Questions about the array below. Rows and columns are numbered from 0.
1) The minimum?
2) The entry in the top-left corner?
3) The top-right entry?
4) The entry at row 0, column 2?
5) The bottom entry of the column that holds the smallest entry?
6) The entry in row 0 and column 1?
7) The entry just right of the smallest entry?
8) The entry at row 2, column 0?
[[117 115 125 129 142 122 146 134 139 118 120 132 133]
 [128 124 141 136 129 123 123 118 128 122 128 141 126]
 [136 124 131 141 135 129 135 129 137 121 126 143 131]
 [118 125 129 120 117 134 151 143 136 132 120 119 117]
 [148 123 111 127 146 123 130 142 131 109 148 122 143]
 [133 105 150 151 121 126 124 119 123 117 129 143 115]
 [129 129 136 130 132 112 121 125 124 120 139 131 124]]
1) 105
2) 117
3) 133
4) 125
5) 129
6) 115
7) 150
8) 136

Questions about the row below.
1) Report the entry just left of 128.
2) Report the maximum.
[121 128 102 122 137 127 111 131 112 129 112]
1) 121
2) 137

grid =
[[127 117 129 136 113 157 127 133 106]
 [148 126 137 107 137 107 121 138 146]
 [119 118 119 127 118 116 119 119 134]
 [134 114 117 135 117 125 135 144 114]
 [137 114 132 123 117 120 119 144 139]
 [118 134 152 140 116 140 132 132 137]
 [110 122 129 147 106 127 107 108 136]
 [124 120 112 131 128 135 118 116 126]
 [149 137 129 114 143 109 138 133 134]
 [136 132 119 133 135 126 138 133 115]
 [136 128 111 130 130 121 147 130 118]
 [122 124 141 128 132 123 130 130 125]
 [124 130 142 140 112 137 133 114 132]
 [121 120 127 129 121 129 155 140 115]]
The smallest entry in the first row is 106
The last entry, reading row by row is 115
Find the entry just right of 109.
Answer: 138
The 2nd entry on the diagonal from the top-right corner is 138
Find the 3rd largest entry.
Answer: 152
Find the smallest entry in the first column.
Answer: 110
The entry directly below the largest entry: 107
Find the entry in the top-left corner.
Answer: 127
The largest entry in the first column -> 149
Find the 2nd largest entry.
Answer: 155
Find the third entry, reading row by row.
Answer: 129
Find the entry just right of 152.
Answer: 140
The bottom entry of the column that holds the largest entry is 129
Find the largest entry in the first row.
Answer: 157
Find the largest entry in the last column.
Answer: 146
Find the entry directly above 143.
Answer: 128
The entry in the bottom-left corner -> 121
The entry directly below 142 -> 127
The fifth entry in reading order -> 113
Find the entry directly below 131.
Answer: 114
